The same turns and mirrors carry the whole set onto itself and the rows of a family onto each other. Which other rows belong to the same family as each row named below? List them in the order they appear above.
These 40 rows form 5 families of 8 rows each.
z804: [-11  11   4  10  20 -11  -6   4  -8  22  22   6  -7   4  16  19   4   5
  -2   1  10   1  -8  -7  12 -18 -17  14  26  -3  -3  15 -19 -11  -4  11]
z646: [-11  -2  -3  14  21   5 -21   9  -5  -5  12  21  -7   3  11  -4   7  26
 -12  11   6  -2  14 -11  10  -7  -6  -7   1  -9  -7  11  -7 -10  -3   2]
z732: [  3   7  13   1   9  -6  -9 -12  -4  -9   8   2   1  -5  17 -13  -3   7
 -12  -8  -1   9   7 -18  -1  -5 -13  -4  25  10 -19  26  -8 -11  -3  -3]
z388: [ 18  15   9 -12  -4 -10  -1 -13 -20  13  10 -10  -7   6   6   3   2   7
 -10  -2  -1  11 -14 -17  -3  14 -12  13  35 -10  -6  24 -19  -1  -9  13]
z5: [  3  12  -3  -1  14   0 -17   0 -18  18  13  12 -11  20   2  16  15  17
  -1  12  -1  -9  -9  -1  10  15  -6  19   8 -25   4  11 -13   9  -8  21]
z544: [-13   8   4   7  18 -14  -6   5  -6  22  23  12 -13   7  16  16   8  -2
  -4   2   4   3  -1 -13  14 -19 -17  12  26  -5  -5  15 -16 -10  -5   5]
z863: [-13  -3   5   9  22   4 -22   5  -1  -6  11  15 -10   6  12  -8   6  21
 -10  11   4  -8  17  -6  16  -9   0  -5  -2  -7  -4   7  -7  -9  -2   8]
z970: [ 18  13   4  -8  -1 -12   0 -15 -19  13  10  -4  -4   7   9  12   1   9
  -7  -5  -3   9 -18 -18  -4  13 -15  13  35 -12  -4  26 -18   4  -9   7]
z220: [ 15  12  12 -13   0 -12   3 -20 -17  13  10 -11  -9  10   9   9   3   4
  -5  -3  -4   2 -15 -14   0  12  -9  17  31 -10  -1  23 -16   3  -8  13]
z614: [ -5  -7  -2  13  10  -2   1  -3   0  13  12  -2  -8   6   4 -11   7  32
 -11  13  -4   7   6   3   3  10  -4  15  19   0 -17  23 -22   1 -16  18]
z791: [  8  16   6  -9  13  -1 -23  -8 -21  -7  13  11  -5   6  16  16   5  -2
  -6  -8   5  -8  -5 -32  10   1  -3  -7  11 -22   5  10  -1  -5  -3  -1]
z83: [-12  -6   0  12  25   1 -19   2  -4  -4  14  20  -8   8  14  -1   7  24
  -7   9   6 -11  13  -9  13  -9  -1  -3  -5  -9  -2   8  -3  -5  -3   3]
z224: [ 14  11   6  -6  -3   5 -14 -14 -12 -12  -3   4  -5   6   3 -16   3  31
 -10   8  -3  -5  -1 -21  -1  22   3   1   5 -14  -2  16  -6   4  -5   6]
z844: [ 12  11   7 -11   1  -5   0 -17 -16  15   4  -7  -9   2  10  10   0   3
  -7  -5   0   4 -16 -18  -6  19 -16  11  34  -9  -5  26 -17  -2  -7   9]
z713: [ -9  -1   3  12  19  -2 -21   5  -5  -8  19  18  -7  10  10  -7   9  27
  -9  11   2  -5  15  -8  16 -13   2  -1  -2 -10  -2   6  -5  -5  -5   7]
z597: [ -9  -6  -2  13  11  -5   3  -2  -4  17   8  -1  -9   6   8 -10   8  30
  -9  11  -3  10   3   6   1  13 -10  12  22   5 -14  22 -19  -3 -16  18]
z964: [ -4  -6  -1   8   5  -4   0  -4  -4  15  10  -6 -15   4   2 -12   6  32
  -7  14  -6   8   8   4   3  10 -11  18  21   5 -16  21 -18  -2 -13  13]
z652: [ -2   2  11   4   9 -11  -9 -16  -8  -8   4  -3  -2  -7  15 -18  -3  12
 -12 -12   3   8   7 -21   3  -7 -11  -6  26   2 -15  24 -10 -14   1  -7]
z168: [  8  16  11  -7  12  -4 -22  -6 -17  -9  13  15   0   9  17  15   3  -1
  -9  -8   9  -8 -10 -28   7  -4  -4  -9  11 -22   8  13  -6  -4   1   2]
z591: [ 16  11   7 -13  -2 -10   6 -15 -20  17  11  -6  -9   5   9  10   3   8
  -9  -3  -1   8 -14 -18   0  16 -11  10  32  -8   1  26 -17   2  -5  14]
z185: [ -4  -5   4  12   7  -7   2  -1   0  16  10  -2 -11   7   5 -14   4  33
 -12  13  -1   5   4   5   3   6 -10  17  22   3 -14  24 -22  -1 -10  17]
z892: [ 15  -1   4  -7   1   4 -16 -15 -14 -14   2   5  -9  11   4 -16   5  25
 -15   4  -8  -2   6 -19  -1  23   5  -2   6 -14  -6  16  -2   4  -7   4]
z455: [-12   5   4  13  16 -11  -6   5  -6  21  21   5 -10   4  21  18   8   2
  -6  -2   8   2  -7  -9  14 -18 -17  11  21  -9   1  21 -22 -15  -3   6]
z432: [ 15   3   4  -5   1   5 -15 -16 -17 -14   0  -2  -4   6   4 -13   1  31
 -14   5  -3  -4   1 -13  -4  24   5  -4   6 -13  -4  20  -7   4  -8  13]
z180: [ 15   0   7  -3   5  10 -10 -14 -19 -14  -2   0  -4  12   3  -9   1  28
 -17  11  -9  -2   5 -18   1  26   6   1   6 -12  -6  14  -8   3  -8   7]
z823: [  7   9   1   1   6   0 -15   1 -17  18  14   9 -14  21  10  16  11  20
  -4  15   5 -10  -6  -6  10  16  -2  14   5 -25  10  10 -10  10 -10  21]
z148: [ 11  15  10 -10   7  -2 -24  -8 -18  -9  14  10  -8   6  11  15   1   2
  -8  -8   7 -12  -5 -31  11  -6  -3  -3   9 -23   7  12  -4  -4   4  -2]
z311: [-11  10   3   6  15 -18 -11   3  -2  22  25  11 -11   3  18  12   5   2
   0  -7  12   1  -5  -9  10 -21 -19   9  24  -8   1  17 -16  -9  -5   8]
z12: [  1   8  -4   3  10   4 -18   3 -15  18  16  12 -16  19   6  14  11  21
  -3  14   1 -10  -5  -6   7  17  -7  14   9 -25  11   8 -15  12  -7  23]
z683: [ 16   7   4  -9   3   4 -16 -17 -15 -12   1   6  -5   9  -2 -14   1  30
 -11   8  -6  -3   4 -17  -3  23   6  -2  10 -10  -7  13  -1   9  -7  10]
z42: [  3  -1  12   1   8 -12  -2 -14  -6  -9   8  -1   3  -4  13 -13  -1  10
 -13  -8   3   9   2 -19   5 -11  -7  -5  23   4 -17  26  -8 -17  -5  -8]
z21: [-10   1   2   6  22 -13  -8   2  -8  19  24   6 -10   8  17  19   4   0
  -7  -4   5   3   0  -6  12 -18 -16   8  26  -5  -6  17 -17 -10  -9  11]
z635: [  1  -2  11   1   7  -9  -6 -12  -2  -9   8  -2  -2  -6  18 -12  -7  13
 -14  -5   2   8   8 -25   1 -10  -9 -10  23   6 -12  23 -12 -14  -2  -7]
z974: [  9  17   4 -11  12  -8 -21  -6 -20  -7  13  15  -8   6  16   7   4  -5
 -10  -5   6 -11  -5 -31  10   3  -1  -3  11 -16   9  10  -1  -6   6  -3]
z382: [  4   7  -1  -1   9   3 -13   3 -13  16  19  13 -13  21   5  22  13  20
  -6  16  -2  -8  -7  -3   8  13  -1  16   6 -21   8   9 -14   6 -12  21]
z797: [ -3   2   9   1  14  -9  -5 -12  -4 -10  10   1  -2  -8  10 -12  -1  11
 -12 -10  -2   8   5 -20   1  -9 -12  -5  25   7 -17  25 -11 -15  -1  -6]
z360: [-13  -1   2  14  21   3 -29   4  -2 -11  13  17  -6   9  10  -7   7  23
  -8  10   3  -7  13  -7  12 -10   0  -1  -1 -10  -9   7  -7  -7  -8   1]
z721: [  1   4  -4   0  11  -3 -12   1 -19  18  13   9 -17  19   2  15  12  24
  -4  12   6 -10  -6  -7  11  12   0  13   6 -27  13   6 -14   6  -9  19]
z440: [ -5  -9   5  12   9  -2  -1  -5   0  16  11  -3  -8   6   5  -4   5  36
  -6   9  -3  11   3   4   2   2 -12  13  20  -2 -17  22 -22  -1 -18  18]
z561: [  8  18  11 -11   8  -5 -22  -8 -19  -6  10  11  -7   8  15  15   2  -1
  -5  -7   7  -8  -6 -28   9  -3 -10  -7  12 -17  11  11  -2  -8   5  -3]

The rest of the family of z224: z5, z844, z713, z964, z168, z21, z635
The rest of the family of z892: z804, z388, z614, z83, z823, z797, z561
The rest of the family of z732: z646, z220, z180, z311, z974, z721, z440

